In the rows, 128 means zero.
runs of hidden systems
zagot, run 1 (11 x 26)
[[ 72 151 144  98  99 155 143 120 186 111 178 118 147  83 128 132  85  83
  167 107  95 123 130 164 126 113]
 [144 128 161 144  87 159 151 149 168 151  78 137 169 140 145 121 161 132
  162 158  69  93 150 137 153 171]
 [178 105 118 189 113  97 123  77 175 134 138 150  89 106 140  89 155  80
  150 141 151 114 132 109 117 144]
 [ 78  87 133 103 138 146 157  67 178 126 173  98 107  99 156 150 131 130
  102  80 128  93 103 117 102 141]
 [131 165 117 136  94 130 186 115 145 159 123  98 127 170  98 134 180 199
  110 115  91 118 124 152 140 179]
 [170 158 128 169 156  93 145  69  88 130  99 130 115 145 107 115 149 120
   96 154 154 101 134  58 108 144]
 [ 94  50 100 120 166 136 119 111  95 129 140 122  97 135 140 130 142 163
   62  86 171 144 110 111 102 121]
 [109 197 129  88 117 121 138 145  79 127 163 104 102 176  86 150 116 183
  108 111 124 169 103 163 122 131]
 [145 172 129 119 157 137 111 133  61 111  48 135 174 141 106 126 102 139
  107 173 130 138 135  91 156 120]
 [123  61 124 151 155 130  81 176  84 105 130 178 116 135 119  99 116 105
  118 119 174 175 153 147 115  93]
 [101 148 157  58 136 127  87 163 120 112 166 110 109 134 151 156  75 103
  158 130 121 158  90 180 129 103]]
let, run 2 (11 x 26)
[[142 135 175 133  80 156 169 107 167 129 100 113  55 161 165 115 126  77
  123 158 126 153 107 135 127 146]
 [116 156 126 147 105 134 189  78 195 100 141  82 113 148 109 122 134 148
  104  91 109 128 107 170 138 157]
 [156 151 170 153  49 172 163 127 146 116 138 155 107 168 135 151 125 180
  139  89 119 107 124 117 125 162]
 [182 136 157 119 142 130 172  77 135 113  94 127  63 169 117 154 133 148
   95 125 150 102  94  92 152 163]
 [162  84 138 162 145 110 163 123 173 102 175 143  77 158  96 139 145 147
  123  62 154 107 126 160 129 142]
 [146 135 163 136 137 136 178 162  99  98 144 113 120 184 135 185 104 176
   96  77 154 109 126 101 101 100]
 [189  99  84 137 143 106 113 134 109 111 110 136  95 145 127 142 129 199
   92  97 187 145  95 108 160 116]
 [159  72 140 154 140 108 134 176 130 108 144 133  66 155 156 130 114  92
  121 106 184 162 125 135 114  74]
 [109 131  91 137 145 111 167 162 130  98 122  61 139 142 139 136 101 149
   76  98 157 172 116 149 131  62]
 [153 117  88 166  55 144 115 180 125 127 106 132 125 137 169 105 119 181
  119 119 160 192 122 138 141  97]
 [146 134 126 140 101 130 155 130 145 125  75  89  78 140 181 106 112  75
  104 173 157 180 105 115 136  92]]
vik, run 3 (11 x 26)
[[150 100 106 138 142 100 135 128 159 190 119 129 168 103 129 129 200 143
  155 145  90  69 147 115 144 163]
 [117 142  82 179 122  88 125  53 165 131 151  79 157 100 157 102 153 143
  106 114 127 111 112 127  94 146]
 [146  47 108 150 127 115  66 115 164 130 165 156 125 104 172 123 152 154
  151  90 141 111 109 151 121 150]
 [129 140 130 100 140  91 108  94 132 179 186 126 111 133 112 144 186 150
  157 125  94  86 108 145 109 189]
 [ 92 149 109 139 141 117  69  53 125  88 168 125 159 117 110 106 116 157
  116  94 124 132 105 175 105 165]
 [151  92 188 141 140 128  55 121 112 100 165 176 113 165 151 136 126 123
  158 106 129 104 115 155  94 164]
 [128 188 156  59 168  96  84 108  95 135 157 111 120 151 125 164 113 130
  151 149 102 117  82 150 124 155]
 [114 154 160 114 165 154  92  90 125  52 121 156 175 114  93 129  63 116
  137 106 117 113 126 152 145 137]
 [153 125 209 125 153 150  98 131  89 104  84 148 142 176 171 153 107 109
  134 152 117  87 124  93 108 146]
 [155 168 131  85 199  86 111 130 119 107  90  84 152 126 137 154  93  97
  131 169 123 121  97 121 160 103]
 [137 120 155 125 157 158 157 104 168  79 101 139 170  85 130 151  77 102
  136 112 126  70 137  84 154 109]]
let, run 4 (11 x 26)
[[156  95 119 144 178  72 156 113 131 137 134  68 101 168 162 153 164 145
   82 112 154 107  99 114 101 123]
 [151 138  95 149 100  87 123 149 131 121 211 127  97 124 134 149 111 170
  137  71 174 145 110 133 106  90]
 [113  96 125  79 117 166 142 155 103 122 112 117  87 129 176 163  87 147
   87 112 173 159  97  84 131  82]
 [136  75  94 121 137 103 106 149 149 136 113  86  88 153 173 113 157 153
  100 126 144 181  85 185 145 126]
 [116 161 146 171  78 118 118 147 126  96 163 103 102 164 168 108  96 103
  126 119 145 187 116 168  80  97]
 [119 161 108 112  88 171 140 104 158  80  83  95 138 110 160 128  69 155
   99 118 138 162  89 130 169 109]
 [159 107 142 130  70 160 140 159 175 130  83 140  78 158 140 107 144 128
  142 143 118 172 120 176 177 151]
 [121 166 167 174 116 137 185  89 143  98 103  90 100 185 121 101 132  91
   89 140 118 145 131 148 102 145]
 [162 157 120 183  77 145 166  91 193  85 126 129 156 119 119 131 113 178
  128  79 127  99 125 130 148 147]
 [186 142 169 120  90 155 192 153 137 140 100 158  72 159 111 162 128 142
  141 133 135 108 129  87 163 135]
 [140  96 118 150 167 116 192  83 138 121 117 116  78 160  83 117 169 137
   71 103 150 116 130 116 127 150]]
vik, run 5 (11 x 26)
[[ 83 158 107 115 163  75 102 136  90 145 211 106 138 114 104 126 129 101
  138 125 131 142 132 149  76 100]
 [129 155 138 134  80 152  94 146 111  95 183 175 156 116 127 153  82 182
  158  73 138 120 131 128 113 116]
 [160 181 152 118  86 134  68 127  77 152 104 181 122 144 122 110 134 132
  169 185 113 139 126 119 135 169]
 [ 81 174 144 112 131 127  96 121 128 111 134 102 156 105 145 101  89  49
  149 171 103 162 128 163 109 104]
 [121 116 177 119 103 171 127 187 157  94 114 125 179 142 177 163  87 146
  153 102 100 113 130 157 139 112]
 [194 178 153 128 111 127 147 131 146 130  55 116 132 166 134 136 139 148
  142 174  99 115 112 134 178 164]
 [113 115 127 129 149 142 149  69 186  99  76  92 115 104 145  92 108  59
  103 157 130 143 110 137 152 126]
 [106  31 150 120 165 158 163 164 161 131 103 108 143 142 169 153 149 128
  101 103 114  91 136 134 132 121]
 [178 142 106 139 164  82 183 121 139 139 106  87 123 163 100 153 173 184
  100 117 131  97 117 116 152 144]
 [142  98  89 152 145 117 139  46 151 103 133 140  81  91 105 100 122 114
   88 105 183 133 111  94 132 128]
 [ 93  38 125 104 169 136 112 140  91 174 158 160 105 120 131 138 171 122
  114 112 148 109 146  97  92 129]]
zagot, run 6 (11 x 26)
[[112 163 141 111  65 188 190  86 157 150 100 128 123 111 125 134 130 144
  121 138  99 102 127  84 144 163]
 [130 105 117 158 110 148 162  84 127 164  98 156  78 136  95  80 189 109
  104 156 129 131 155  99 124 171]
 [ 83 119 137 123 126 133 124  50 109 139 152 104  70 142 153 110 141 105
   76 127 143 146 100 112  70 158]
 [ 98 148 130 112  97 176 149  86 115 101 101 107 108 167 129 127 122 193
   70 104 127 157  93 141 135 167]
 [151 161 154 138 155 137 158 104  86  94  78 144  91 186  57 109 127 124
   91 142 145 151 137 125 148 148]
 [104  86 138 119 207 120 105 117  84 103  90 105 110 164 136 107 127  91
   70 142 151 162 116 140 114 115]
 [111 139 136 136 129 128 109 160 110  74 132  88 124 182 152 125  92 150
   98 100 143 189 100 195 117 100]
 [174 172 166 117 148 133 150 175 122  73  78 115 134 168 119 156  71 124
  134 140 134 140 119 140 171  96]
 [145  80 113 143 184 108 138 190 138 112  83 117 142 120 121 109 118  74
  127 149 147 151 154 143 161  73]
 [108 114 143 140 129 100 131 196 147 125 174  86 135 133 182 139 108  78
  149 121 131 147 131 165  91  66]
 [158 152 129 119  76 133 157 184 176 134 110  94 147 116 192 165  95 141
  159 136 120 126 112 119 158  89]]
minen, run 7 (11 x 26)
[[153  97 130 129 159 111  88 190  80  94 129 136 142 145 162 160  88 156
  118 100 174 140 118 116 121  75]
 [ 95 122  96 152 125 131 137 166 123 102 135  97 176  92 163 125  81 115
  106 113 156 155 145 111 105  43]
 [133  90 130 138  80 179 155 181 169 111 108 134 163 105 180 152  92 152
  136  96 135 118 138 109 151  85]
 [146 115 154 160  68 128 138 206 133 151 137 122 122 153 202 137 130 109
  154 138 133 143 138 122  98  85]
 [ 81 109 121 122  87 146 198 163 170 174 131  72 120 123 172 131 154 108
  114 135 107 141 138 129 114 101]
 [120 108 149 150  46 161 160 118 189 149 148 119 107 143 175 130 159 154
  139 101 103 115 117 150 112 165]
 [143 161 165 144  73 127 179 123 155 156 149 123  53 165 124 111 155  85
  143 151 113 143 130 136 107 152]
 [ 93 119 112  85 114 138 162 113 139 177 143 113  60 143  92 109 182 137
  111 133 109 157 115 168 142 171]
 [106 129 152 127 124 131 115  51 126 123 180 149  74 151 100 113 152 135
  117  98 125 119 111 153  90 192]
 [134 189 148 101 142 134 134  74 107  90 124 138  71 159  61 116 104 111
  111 136 140 159 108 149 148 155]
 [111 106 100  92 160 140  66 109  90 115 133 178  98 118  66  97 122 137
  122 126 147 174 120 165 155 149]]
minen, run 8 (11 x 26)
[[148  40 148 124 140 124 100 150  97 168 136 154  74 162 173 139 177 128
  121 129 149 120 122 106  98 144]
 [ 91 181 120 117 138  91 154  87 140 118 169  44 120 132 153 141 110 113
   98 126 128 137  89 134  89 110]
 [118 154 106 142  66 177 148 115 168 106 122 166 150  95  75  97 117 162
  145 103 108 141 151 156 173 151]
 [174  90 182 126 130 135 110 156  90 145 125 196  63 169 125 139 146 101
  149 144 148 123 138 103 121 142]
 [ 79 146 100  83 170  90 127 124  93 151 140  50 112 140 147 134 133 121
   82 143 133 166  92 141 101 105]
 [ 84 128 111 143 101 169 121  66 174  87 152 148 173  79 105 104 102 152
  127  77 112 116 134 152 134 150]
 [195 142 197 135 115 150 122 155 112  95 100 188  93 168 114 139  98 106
  162 142 140 120 135 116 148 134]
 [107 107  92  98 167  93 105 176  79 167 117  90 110 139 136 107 152 106
  107 169 139 186 120 154 127  95]
 [ 69  81 119 127 151 147 126  79 170 101 164 111 172  88 144 130 117 138
  107  73 116  86 127 140 105 133]
 [192 182 181 167  92 142 139 134 144  63 100 144 133 169 129 139  82 138
  149 122 128 121 124 136 147 133]
 [138  97  88 129 135 111 128 193 111 168 102 141 103 122 107  89 159  90
  134 174 145 186 155 140 153  94]]
Kuz, run 9 (11 x 26)
[[122 122 140 100 189 135  94 129  89  71  94 108 164 139 152 159  70 150
   93 113 152 127  98 116 134 100]
 [166  95 100 149 160  92 131 187 126 167 105 141 145 148  86 115 195 153
  144 143 114 125 159 159 164 138]
 [154 132 156 144 153  95 156 153 148  97 166 105 118 123 156 165  82  75
  142 108 163 106 125  97 103  60]
 [110 134  66 117 125 145 116 167 110 117 104 135 200  94  96 117 110 192
  120 110 126 151 144 140 171 101]
 [177 110 162 178 104 125 142 163 118 160 128 179 128 135 134 131 155 101
  166 149 135  86 174  73 107 124]
 [ 99 149  93  98  98 120 101 156 126 141 142  83 141  88 191 135  84 115
  132 146 144 172 100 120 120  68]
 [123 123  95 168  72 148 135 115 165 143 158 178 150  85  84  94 157 157
  160 101 112 114 167 141 138 157]
 [142 158 178 104  88 157 113 102 105 136 118 143 113 125 188 160  92 113
  140 157 131 101 104  53 105 133]
 [ 85 129  70 107 114 125  86 107 139 170 119 106 142  89 133  74 161 122
  127 168 100 176 115 173 143 149]
 [140 103 169 151 111 132 121  71 161 120 195 165  84 126 134 138 139 119
  151  84 133  83 121 123  89 171]
 [112 194 122  48 142 137 112  89 104 127 100  96 131 126 124 151  99 157
  113 156 111 136  80 128 158 152]]
suno, run 10 (11 x 26)
[[150 125  85 126 127 112 197 160 188 168 104 101 142  90 106 134 158 123
  145 141 111 109 146 118 182 106]
 [114  93 131 178 144 129 173  77 154 134 147 126 155 121 120 126 169 139
  103  90 121  60 156  93  92 154]
 [197 129 119 170 109  94 108 102 115 132 126 120 105 147 192 145 137 163
  117 129 171 106  96  68 101 127]
 [139 169  58 146 104  85 130 115 145 158 139 106 138  60 132  98 124 101
  141 163 147 154 133 100 135  84]
 [ 72  81 110 118 135 148 115  91 107 165 171 168 132  69 112 113 146 100
  128 120 135 105 160  80  88 132]
 [124 122 152 112 163  91  59 111  68 150 150 118 117 153 187 143 140 118
  123 153 137 119  97 107  68 136]
 [112 196 127 131  99 125  79 106 110 100 129 121 133 106 145  91  71  79
  141 167 135 187 113 144 116 107]
 [ 76  94 119  70 104 183  87 146 111 145 141 186 115  88 102 108 118 123
  149 131 115 165 140 152 149 136]
 [ 99 129 183  70 179 122 109 155  88 150 137 120 122 179 117 154 153 113
  138 148  85 112 121 169 116 161]
 [118 178 176 126 124 161 124 103 135  55  84 105 143 169 141 125  74 125
  107 127 111 151 103 168 141 144]
 [150 117 108 112  85 164 128 157 157 111 112 163  97 135  96 117 121 179
  142 102 136 171 117 185 195 145]]
Kuz, run 11 (11 x 26)
[[170  98 177 141  99 132 112 154 168 142 146 168 132 114 170 147 132  95
  200 135 113  78 140 113 124 134]
 [108 176 107  91 110 116  88 123 150 130 131  85 193  77 178 139  94 131
  158 152  99 123  99 140 137 111]
 [157 110 113 174 118 121  79  82 166 128 129 176 171  87 121  94 156 134
  168 131 111  88 145 130 136 177]
 [160 125 143  77 140 118  90 102 137 148 127 120 113 102 195 174 110 125
  155 152 131  88  76  82 137 136]
 [100 135  73 100 168  93 105  92 157 161 145 107 165  65  96 107 159 119
  149 146  97 112 125 152 147 147]
 [155 108 149 133 173 103  79  70 114 113 178 174 123 108 121 149 121 126
  147 103 149  65 118  87 101 151]
 [144 163  98  44 174  98  83 130  88 158 120 125 126 108 102 151 125 145
  145 164 126 133  95 124 171 131]
 [126 102 134 128 189  96 114 123 137 133 173 167 116  98  67 106 140  56
  167 133 126 106 161 146 124 126]
 [123 141 154  70 162 126  71 155  84 101 175 152 142 128 127 179  74 148
  153 103 138 117 106 133 121 109]
 [158 174 123 121 144 102  99 170 111 142 116 165 153 130  59 113 141 115
  182 167  99 136 155 168 168 143]
 [148 102 179 131 150 127  85 156 143  89 146 164 125 117 153 133  77  51
  177 132 141 116 134 136 121  92]]
suno, run 12 (11 x 26)
[[ 77 117 117 100 151 110  71 110  96 161 125  82 144 144 175 108 164 125
  110 164 100 154  99 162  96 150]
 [116 191 172 120  88 151 107  77 117  97 154 152  80 142 115 107  91  85
  143 142 129 162 111 148 109 153]
 [ 88 119 108  36 106 175 106 154 115 147 116 124 111 110 142 147 109 170
  125 127 118 171  93 147 169 130]
 [100 164 145 103 169 115 147 119 108 130 147 115 109 174  51 119 154 117
  116 132  96 147 133 192 129 162]
 [123 120 178  89 141 181 158 108 144  67 101 121  92 157 139 164  72 134
   95  95 141 125  95 128 147 130]
 [146 132  85 134 126 102 134 175 141 112 139  99 123 157 105 130 135 195
  113  90 139 174 111 200 163 115]
 [141 150 150 122 144 141 219 150 136 110 133 145 103 137  49 150 110 110
  125 107 138 106 164 105 152 103]
 [123  51 111 144 177 131 156 156 137 111  93  92 159 147 159 148 140 167
   77  89 148 111 130 120 131 103]
 [189 143 133 220 119  73 151 144 140 104 159 131 108 163 112 113 140 114
  138 108 160 130 149 139 100 107]
 [137 107 113 139  95 156 172 174 147 138 113 135 151  82 167 151  99 123
  135 126 149 112 155  56 136  64]
 [113  81  96 190 136  96 122 148 109 176 128 130 166 132 129  89 201 129
  116 141 120 121 172 128  86 132]]

runs to name
run 13 (2 x 26)
[[148 124 130 196  74 157 107 131 122  93 126 201 127 113 110  89  99 115
  148 115 160 150 167 111 119 112]
 [113 134 143  94  90 126 109 173  88 197 127 118  98 140 183 135 146  98
  145 185 119 155 120 108 101 119]]
 | vik
run 14 (2 x 26)
[[120 140 137 191 162 108 146  57 149  71 160 128 145 121  85 103 115  99
  110  94 136  95 148 131  95 137]
 [176  86 114 120 113 132  91 145 115 120 135 162 114 110 176 161 100 176
  136  96 183 117 101  77 134 102]]
 | suno
run 15 (2 x 26)
[[150  81  71  97 130  99 113 177 124 167 158 123 110 109 154 160 147 188
  132 103 159 138 104 118 143  94]
 [106 208  94 103 110 109 149 148 104 148 183 121 155  85  79 147 103 140
  152 125 127 130 144 106 128  87]]
 | zagot
run 16 (2 x 26)
[[174 169 103 141 109  70 157 150 132 143 196 107  99 138 121 167 134 174
  142  92 154 113 111 112 117 101]
 [132 172  95 123 126 152 164 108 121 103  88 147 139  80  69 110  85 110
  117 142 152 143 150  78 168  93]]
 | Kuz
run 17 (2 x 26)
[[ 97  98  99 145 181 127 129 101  93 121  98 138 120 118  72  68 137  79
   83 148 150 165 159 124 124 115]
 [120  96 123 184 130 119 122 165 166 119 129 109 217 104 172 123 130 120
  153 116 103  96 161 141 111 100]]
 | let
run 18 (2 x 26)
[[103 144  84 156 156 100 176 105 159 105 163  92 161  75  98 121 107 104
  108  97 148 118 148 109 114  74]
 [123 102  99 112  78 160 152 203 127 178 122 146 159 105 146 156 140 184
  140 116 121 119 149  98 149 101]]
 | let
run 19 (2 x 26)
[[115 113 102 191 109 100 101 136 100 124 152  96 151 148 189 107 136 157
   99 110 157 153 125 128  62  97]
 [188 151  81 150  63 122 168 133 162 137 127 131  84 123 115 127 137 187
  130 108 159 147 114 115 170 127]]
 | Kuz
run 20 (2 x 26)
[[140 136 145 112  83 146 100 173 173 112 160 146 163 107 156 158  91 152
  192 100 105 117 115 166 150 117]
 [133 171 127 124 124 140 134 158  86 152  96 156 189 143  67 132 157 177
  145 143  86 102 165 127 151 160]]
 | suno
run 21 (2 x 26)
[[109  68 153 150 101 153 152 152 104 185 134 166 101 151 133 120 188 122
  124 132 120 109 169  93  87 146]
 [132 157  97  98  89 105  99  74 127 170 157 109  57 115 160 116 140 129
  125 155 147 160  74 117 113 151]]
 | zagot
run 22 (2 x 26)
[[161 131 107 214  87 112 136  80 198  97 148 130 128 106 135  86 127 122
  138 103 147 128 135 139 119 129]
 [117  58 121  93  99 144  94 116 147 183 137 133  81 118 194 128 170 138
  135 134 125 134  98 127 115 161]]
 | vik
run 23 (2 x 26)
[[ 86 133 101 102 134 178 135  82 103 114  83 124 157 128  98 119 127 197
   68 109 121 136 119 125 152 161]
 [137 148 161 150 150 125 118 127  57 115 126 171 101 194  61 105 148 129
  112 132 134 147 151 147 108 158]]
 | zagot
run 24 (2 x 26)
[[186 139 144  64 149 106 111 149 129 141 124 123 108 143 150 194 120 169
  157 132 121  93  82 116 171 142]
 [115 149 109 127 193  93 142 118 156 131 116 106 172  87  82 104 131  58
  150 166 103 111 154 145 149 113]]
 | Kuz
run 25 (2 x 26)
[[122  88 166 123 102 160  75 195  96 153 108 169 159 158 173 134 148 145
  158 148 104 127 144 140 118 141]
 [151 177 137 151  82  85 121 157 172 142 161  86 132 134 174 126 128  97
  181 151 103 142 112 170 114 116]]
 | Kuz
run 26 (2 x 26)
[[150 184 102 129 123 105  97 168 130  95 111  95 202 110 147 140  79 156
  148 132 125 141 113 147 159  88]
 [163 106 149 155 140 135 132 201 125 110 123 181 167 112 108 145 104 113
  170 113 139 100 176 108 145  85]]
 | zagot
